These are runs of 7 systems, one row a step. Runs of the same system follow the same rule from any start.
run 1, j_353, 8 rows:
[[ -8  18 -17  31 -14 -27   4 -33  15   1 -24  18  29  32 -38  -4  22 -15]
 [-39  -3   3  -3  36 -25   0 -10 -31 -35 -10 -23  -3 -32   6 -34 -10   0]
 [  3 -42  42  -7   2 -20  34 -35   2   7   6  26   3   7  20  28  15   0]
 [-18 -32 -53   5  -4 -20 -35  -5  30   9 -17  -6  32   4  14 -10   7   9]
 [  0  10  11  33  23 -22  13 -46  -1  24   3 -11 -17 -35 -39 -10 -17  -4]
 [-21   3  10  -1  -5 -31  19 -18 -13 -43 -24  20  28  32  -6 -10  29 -16]
 [-27 -48   1 -15  34 -13  -4  -8 -11  -7   6 -19  -2 -33  41  -6 -12  17]
 [ 18 -28   3  19 -14 -26  13 -37  38  41   0  23  10   7  -9  25  12  -3]]
run 2, j_541, 8 rows:
[[ 45  -1  23 -30 -39  31  -9   5   1  13  -2  16  -5  36  13  25  -1  -2]
 [ -8  26 -31  15   3   1   5  54  21 -26  22 -12  -4 -32 -23 -23  -6  -3]
 [ 22   2  60 -16   3 -31  16 -36 -21   3  -7  18 -23 -16  -6  -1 -11 -15]
 [-20  48 -19   6  -9  32  -8  36 -11   3  -9  18   5  49  -8   5  21  -6]
 [  2 -25  16 -29  15   3  17  19 -20 -43  18 -30 -14 -37  27 -12 -17   5]
 [ 52  17  19  -7 -43   6  -9   7  24  24   3  33  -8  18 -17  21  -3  -8]
 [-35  41 -20  19  22 -14  14  28  -6 -30   2  -8  -4 -20 -28 -32   5 -15]
 [ 13  -4  61 -33   6   4   7 -26 -40   6  -6  13 -23   9  24  14  -7  -4]]
run 3, j_47, 8 rows:
[[ 37 -17  -1 -13 -49 -14 -33  -8  20 -26 -19  15  31  22  -3  -4   1   1]
 [-17  61  -9   7  23  27  -8  24 -23  24   1 -11 -33  -4 -19 -12 -12  -9]
 [ 28 -30  34 -17 -13 -49   7 -28  18  15  -5  31  -5 -16   6  10   2 -14]
 [-13  42  -8  -3 -15  20 -23  23 -26 -43 -19  -1  15  38 -10 -20   5  -2]
 [ 23   6  10 -22  10  -2  33  23  17  40  24   2 -44 -30   4  13  -7 -23]
 [ 25  -7   6  -3 -42 -15 -50 -24   5 -19 -28  17  31  20  -9 -11  -8  11]
 [-27  58  -1   4  31  15  18  20 -26  22   2  -3 -33   2 -16  -8   3 -20]
 [ 36 -37  30 -31 -24 -41   6  -9  22  -9  -2  25   2 -14  18   7   1 -13]]
run 4, j_918 (8 x 18):
[[-16   3 -48 -25  -8   7 -19  46   6 -30 -13 -18  16  14  20 -20  10  -9]
 [  1  52 -10  19  12  -7  -3  -9  -9   7 -10 -24 -20 -21 -48 -29 -17 -19]
 [-24  38   4 -16   3  11 -17  63 -17 -10   2  35  -9  16  17  -4   8   1]
 [ -4  25 -35 -10  -5  10   8 -16 -16 -24 -30 -44   8  28 -18 -26   5 -28]
 [ 10  45  -3 -12   8  22  -1  49  -2  23  19  -5 -43 -24  -8  -6 -16 -13]
 [-27  12 -39  -3  -9  -7 -33  34   2 -39 -17  -3  26  14   4 -28  10   1]
 [ -4  59   7  10  15  -2  11 -13 -26  11 -13 -11 -27  -1 -41 -19  -7 -28]
 [-10  25  -5 -30  -3  32  -8  67 -13 -19   7   9  -9  18  27   0   6  -1]]
run 5, j_845, 8 rows:
[[-29  -2  -1  -4  28  16  33  30 -21 -44  22 -29  -7 -22  13 -13   0   6]
 [ 12 -35   4  -4 -27 -14 -40  20  30 -11   6  37  25  -4  21   9  -2  26]
 [-11 -25 -21  32  17  -2  30 -34   8 -20  12 -48  13 -27 -19 -12  -5   7]
 [-41  -5  28  -5  13 -14 -14  27 -25 -39   2  39  13   2  28  -4   8  21]
 [ 22 -59 -21 -10 -17  12   3 -26  28   1   2 -31  21   2  24  14  -1  11]
 [-29   8  -6  12  23  -1  19  42  -6 -48  25 -14  -3 -36  -5 -21  -2   8]
 [  4 -39  15  10 -20 -24 -39 -14  19  -5  -4  38  30  -3  14  11  -3  32]
 [-21 -26 -19  16  22  11  42 -30  -9 -29   7 -52  13  -8  -2  -7   7   1]]
run 6, j_47, 8 rows:
[[-10  -1 -33  16   5   2  35  54  45  -3  33   3   1 -16  -6   5  18  -5]
 [ 32 -32   4  -9 -11  17 -32 -37  -8  -5  -4 -42   2 -19   6  -7 -36  22]
 [-47  19 -12  37  21   4  -1  -8  -3  41  -5  29   7  30  -8  17  19  10]
 [ -7 -27   7  -5  17 -39  33  -7   4 -47   9 -18   3 -43   1 -23   0 -10]
 [  4 -17   3 -18 -12  57  -7  10 -15  -2   5  -9   8  40  36  26   3  22]
 [ -2   6 -41  38   2 -11   7  16  49  23  21  -3   0 -30 -31  -4   0   1]
 [ -5 -24  26  -8  15  -4 -24 -59 -37  -5 -19 -23   0  -9  12 -10 -24  16]
 [-45   5  -7  20  15   3  34  21   6   2   9  35  13  33   6  21  38  -1]]
run 7, j_353 (8 x 18):
[[-14 -22 -16  29   3 -13   5  11  14 -57  17 -15  27 -31 -12 -18  -4  22]
 [  1  -8  13 -20  16   2  23 -54 -24  39 -19 -20 -20  19  12  13   3 -22]
 [-21  -8  -4  13  -7 -45 -30  27  24 -19  -1  51  26 -12   2 -10   9  13]
 [  7 -26 -13  14  13  20  31 -46  -1  -2   7 -60   1 -14  -9   0 -10   3]
 [-20  22  14  -8   3 -41 -17  -9  -9  27 -30  49  -4  24   2  -2  16 -18]
 [-11 -35 -10  21   4  -7  10   5  13 -55  23 -22  23 -37  -3 -14  -9  24]
 [  1  -6   8 -16  10   0  13 -53 -14  52 -22  -8 -14  28  10  16   5 -21]
 [-23  -1 -10  20  -4 -43 -30  28  25 -26   1  40  23 -23  -8 -18   4  13]]
run 8, j_918:
[[-19  21  14  48  -8  -5   4  -3   8   1   4  51  21  27 -30  17  21  15]
 [ 10 -16  30 -52   1 -13  21 -26 -25   1 -20  -4 -15  18  32   5   7 -28]
 [ 17 -19 -16  16  -5  56   5   4  11   7  30 -39  -1 -11   0  17 -17  28]
 [  7 -11 -19   4 -14 -56 -12  14  50  12  -3  32  10 -23  -9  -8   8 -14]
 [-32  -1  42  12  28  -8 -20 -38 -49 -14 -10   7  -1  -9   3  -9 -15  24]
 [ 12   8   9  10 -20  32  40   4  11   8  12  18   7  46 -10  35  25  -6]
 [ 29 -40 -12 -50  -4 -13  -4  -9  12   7  -9 -35 -12 -19  34  -7 -14 -18]
 [-13  -2 -12  54  10  12 -16   3  17   4  27  -2  11 -34 -25  -1 -19  39]]
run 9, j_371:
[[  5   6  40 -48  18 -20  17   0 -28   2  -7   5 -35 -16  22  -6  -6 -27]
 [ 21 -12 -26  15 -22  25 -44  -7  27  41   3  -1  10   6  -1  14 -16  27]
 [-34   1  -6   6  18 -38  28 -33 -13 -29 -25  -5  17  10 -12 -21  22 -22]
 [ -7  28  28  -1  11  38  -4  36 -17  35  23  28 -30   6  12  25  -7  16]
 [ 14 -60 -20   3 -13  -9  20 -19  33 -26  11 -24  29 -11   9   4   5  10]
 [ -4  27  20 -39  16 -24 -18 -12 -34  25 -29   4 -32  -2   9 -18 -10 -29]
 [ -6   0 -26  47 -13  27 -21  -1  26  30  12  13  19  17 -17  21   1  31]
 [-27 -14  16 -12  21 -22  50 -13 -21 -45  -4  -7   6   2   8  -9  21 -18]]
run 10, j_371 (8 x 18):
[[  3 -26  20   6  -3 -30  22 -50  12  30 -10  27   9  20   2  23  20 -11]
 [-40 -18   4 -11  30  21 -17 -13 -34  25  -9  -4  -3  17  41  13  -1  18]
 [ -9 -29  -8  20  20 -19  35 -25  30  49  14   8  -7 -13   1  24  11  -4]
 [ -9 -27  34 -24   2  -3  -9 -39 -29  10 -20  17   6  32  36  18   7   7]
 [-32 -20 -29  12  35   5   1 -13   9  56   6 -17 -11 -12  18  11  -1   8]
 [ -3 -24  33   6   1 -28  26 -46   3  22  -8  34   8  19   5  24  21  -6]
 [-32 -25  -2 -14  28  27 -12 -11 -26  28  -3 -14  -7  13  44  15  -3  20]
 [ -6 -31  -4  14  17 -31  30 -32  30  48   7  12  -4 -13   1  18  13 -10]]
run 11, j_910:
[[-11  40  -6 -25  11 -15  12  38   3  35  -7  26 -29  12   6   2  18 -37]
 [ -4 -30  31  26 -11 -14   8 -48  -7 -36  -5  15  35  12 -11   7   8  22]
 [  3  17  12 -25  17  20 -29  34 -19  26  13  -2 -40 -29  21  -2 -31   8]
 [  0  -6 -19   0 -30 -31   0  10  33 -12 -16  37  33  32  -2   2  32 -14]
 [  0  20  30  15  14   9 -15 -26 -41 -27  -1 -23 -12 -27 -25 -23 -34  17]
 [-11  10   5 -24  10 -18  18  30  10  43   0  39 -20  13  25  18  24 -26]
 [  6 -29  20  21 -21   4 -21 -32  -5 -46  -3   5  37   6  -5   1  -8  36]
 [  6  39  -3 -22   9   5 -25  44  -5  28   3   1 -40 -30   2 -14 -23 -12]]
run 12, j_910 (8 x 18):
[[-15 -17 -56  24   7  18   7 -23  18   6  -2 -51  16   0 -11  -7   1   4]
 [ 12   7 -28  -2   5  36  51   8  12   7  19 -49 -18  -2  -8   6   1 -21]
 [  5 -37 -34   3   3   7  26 -43  23  30  -3 -41   6   9   5  11   9 -12]
 [ -6 -12 -37  17  10  48  21  12  12   4  25 -49   0  -9   0   8  -6  14]
 [ 30 -14 -45 -18 -14  13  30  -5  35  18   0 -45  -4   6  -2   3   6 -31]
 [-19 -11 -43  29  19  22  22 -32   6  10   3 -51  10   1 -14  -4   1   3]
 [ 16 -12 -23  -8   5  37  52   9  17  16  24 -43 -17  -2   6  17   4 -16]
 [  9 -39 -46   6  -7  13   9 -33  30  23  -5 -45  16   7   3   7   2  -1]]
run 13, j_541 (8 x 18):
[[ -2  26  22  50  -8 -24 -20  -6   8  -8   5  40  11 -15 -46  -8  -9  18]
 [-24  13  -2 -12  26  -2  50 -24 -25   2 -16 -23 -10  23   1  -2  23 -34]
 [ -5  -6   7 -29  -5  26 -53  29 -18   7  -4  14  -3  10  42   6 -12  26]
 [ 32 -20  -6  20 -22  14  35   8  34 -37  30 -18  17 -14 -21   8  -1   8]
 [ 12  24  -9 -17   6 -41  -9  -6  12  40 -19   5 -29 -23 -18 -19  -9 -36]
 [-42  21  30  35  15   6 -10 -12 -35 -20  -3  34  15  21 -12   3   7  25]
 [  9 -22 -18 -43   1  30  36   6  -7  -9   0 -41  -5  22  34   9  11 -21]
 [ 26  -4  -2  -4 -21   1 -53  34  24  11  13  19  -4 -31   3  -4 -28  21]]
run 14, j_845, 8 rows:
[[-25  29  11  15  -1  -3  34  25  -3 -21   5  41  12  35 -13  11  35 -10]
 [ 21 -20 -16 -43  -9 -13 -40 -28  -2  23 -32 -27  -5  -3  21 -14 -19 -12]
 [ -4  25  16  27  15  45  40  27  -5   7  39   0 -22  -9 -17  19  -1  11]
 [  7   5 -13 -14 -27 -51 -30   5  22  -7 -31  33  19  13  -7 -18  13 -22]
 [ -3   0  10  13  26  32   3 -45 -28  29   5 -39 -23 -14  -7   5 -27  14]
 [-13  21   7 -10 -10  -7  27  45   5 -18   4  45   5  32   6  11  34 -18]
 [ 35 -14 -22 -23 -15  -4 -41 -26  10  23 -21 -35  -7 -16   3 -15 -31  -6]
 [-24  32  17  40  20  23  38  21  -9   3  33  17 -15  -5 -27  14   8  10]]

Name the system that made each run.
run 15, 2 rows:
[[  1  -6   0  30  11 -37 -15 -13  17  -6   8  -1   0 -58 -27 -24 -25  11]
 [-12   9  17  13   7 -14  25 -50  -8  33 -19  21   0  36 -14  18  22 -17]]
 => j_541
run 16 (2 x 18):
[[-28  25   9  14  24  -5 -31 -40 -30  45 -24  12 -10  14  -8  -2  -7   5]
 [-25  -3  24  -1  14 -48  41   5  -2 -36   1  31   6  -8  -1  -8  25 -21]]
 => j_47
run 17 (2 x 18):
[[ 52  15  -7 -39 -30   0  19   5  15   5 -12 -19 -19   8  -8  -5  -3 -43]
 [-23  -3 -31  -1  23  18 -38  30  -3  13  10 -21  -9 -31  21 -12 -22  23]]
 => j_918
run 18:
[[ 38 -22 -40  -7 -43   0 -18  10  46 -14  -2 -15  25   3  -5  -6  -1  -3]
 [-20  41  11  -3  14 -31 -19  -6 -34 -27 -25   3  -8 -12 -21 -37 -10 -16]]
 => j_371
run 19, 2 rows:
[[ 14 -34   1  -8  12 -15 -14 -11  22  48  14  -1 -22 -44  18  10 -23   8]
 [  4  22  20  31 -13  13  34  -2  -8 -55  12   2  17  12 -39  -3   9   2]]
 => j_845
run 20 (2 x 18):
[[  3  53  31  21  -3  29  22   6 -20  10   9  24 -17  27 -31  15   7  -3]
 [ -4 -37 -20 -10 -10  18   9  42  17 -44  24 -12  23  -5  31   5   8  20]]
 => j_371
run 21 (2 x 18):
[[ 35  -1  21   5 -27  30  -8  36  22   9  32  29  -7  -5   0  28  -9  23]
 [ -6   9 -41  27  -4 -38   4 -20  28  -7 -16 -13  19 -10 -39 -27   8 -19]]
 => j_845
run 22 (2 x 18):
[[ 54  -6  -5 -40 -29  12  10  30  22 -16  12 -24 -16 -18   6  -5 -16 -18]
 [ 18  27  -2   8 -22  21 -58  -6   1  48 -15  18  -5  20 -12   8 -18  15]]
 => j_47
run 23:
[[-11  21 -22  20  18   6 -21 -37  -5  65 -18 -13 -15   5 -19   0 -11  -3]
 [-51 -40  -1  17  24 -14   5  -5  -2 -13   4  20  27   4  28  10  22  25]]
 => j_541
run 24:
[[-36 -37 -10  11  29   9  -7  20   7  11  27   5   3 -24  35  14  -3  36]
 [ 20 -39  13  -2 -22 -24  27  -7  21 -60  11  -1  25 -15  -1  -5   9   3]]
 => j_845
run 25 (2 x 18):
[[ 38  11  12 -20 -33   9 -19 -38  -7  25 -31   2   1  44  -6   9  -3 -15]
 [-61   5 -38  26  29  -5 -23  19  -1  -2  -3   3  18   0   8 -13  10  19]]
 => j_371
run 26, 2 rows:
[[  0  -6  23  40 -11 -10  22  15  23 -37  31  32  17 -20 -25   7   7  22]
 [ -2  -8 -32 -34   5  20   6 -25 -16   8 -26 -53  -1  28  21  -8   2 -23]]
 => j_353
run 27, 2 rows:
[[ 24   7   3   1 -37  -1   6  51  33 -34  19  31  14   0 -11   6  10   0]
 [-16   1 -13 -18  14 -19 -38 -43 -23  28 -39 -20  -5   6   9 -20 -10 -10]]
 => j_918
run 28 (2 x 18):
[[-27  -6   7   7  27 -12 -46 -31 -28   9 -13 -10  -4 -26   8 -20 -28  23]
 [-13  23  16  37  -3  11  42  15   8 -11  22  37   9  23 -25  22  27   3]]
 => j_918
run 29:
[[-38 -15 -30 -19  32 -21  14   7 -11 -26 -10 -33   4 -16  22 -28   7 -14]
 [ 27  26  36  10 -10  -2  -3   1  10  48  14  38 -31 -10 -23  19 -13  -2]]
 => j_371
run 30, 2 rows:
[[ -2  17  42  13 -17  13  -6  18 -11 -15  10  55  10  28  -2  21  11  22]
 [ 21  -9  32 -20  -9 -41 -41   0   0  -7  -6  22  -7 -38   6 -16 -27   7]]
 => j_910
run 31 (2 x 18):
[[ -3   4  46  12  19 -15  14   5 -18 -33  26  11 -16 -49 -14 -11 -20  17]
 [-13 -16 -18  20 -24   4 -28 -17  10 -10 -17  19  44  44   3  10  18  20]]
 => j_845
run 32:
[[ 24 -18  27 -22 -12 -11 -10  46  19 -12  27  30 -13 -37  21   7 -12  12]
 [ -6  15 -19 -16 -22 -19 -56  -3 -10 -13 -42  10  21  25   1 -26   0  -5]]
 => j_910
run 33, 2 rows:
[[ 34   6 -17 -28 -37  -7 -35  22  33  37 -13  22  -3  16   8   7   0 -15]
 [-24  17  -1  47  18  -7   5  -2  -6 -36  14  -9   8 -33 -38 -23 -11  16]]
 => j_541
run 34 (2 x 18):
[[  5  48  22   0   7  -5  -5  45  -3   6  18  27 -33 -33 -20  -9 -14  -6]
 [-13 -18  19 -22  -6 -46   0 -27  -9 -19 -32  30  20  27  17  -5  21 -17]]
 => j_910
run 35:
[[  8  26  -6 -14   7  21  58  38   5  -4  23 -18 -28  -4  -7   4  11 -31]
 [ 23  25   2  -5 -30 -21 -63  16  12  11 -14  32   1  -6 -15 -15 -18   5]]
 => j_845
run 36 (2 x 18):
[[ 39 -12 -23  -2 -28  27  27  24  34 -26  25 -35   4 -12 -12   2  -5  -4]
 [ 13  22  13  -2   6 -48 -15   3  15  30  -3  25 -27 -41 -22 -17 -15 -19]]
 => j_541
run 37, 2 rows:
[[-49  -6 -11  23  13   0   9 -19 -11 -10 -15  14  31  43   4   7  31   7]
 [ 45   6  36 -28 -12   7  43 -16  -8   0   7 -16 -30  -5  -9   8  -9 -30]]
 => j_918
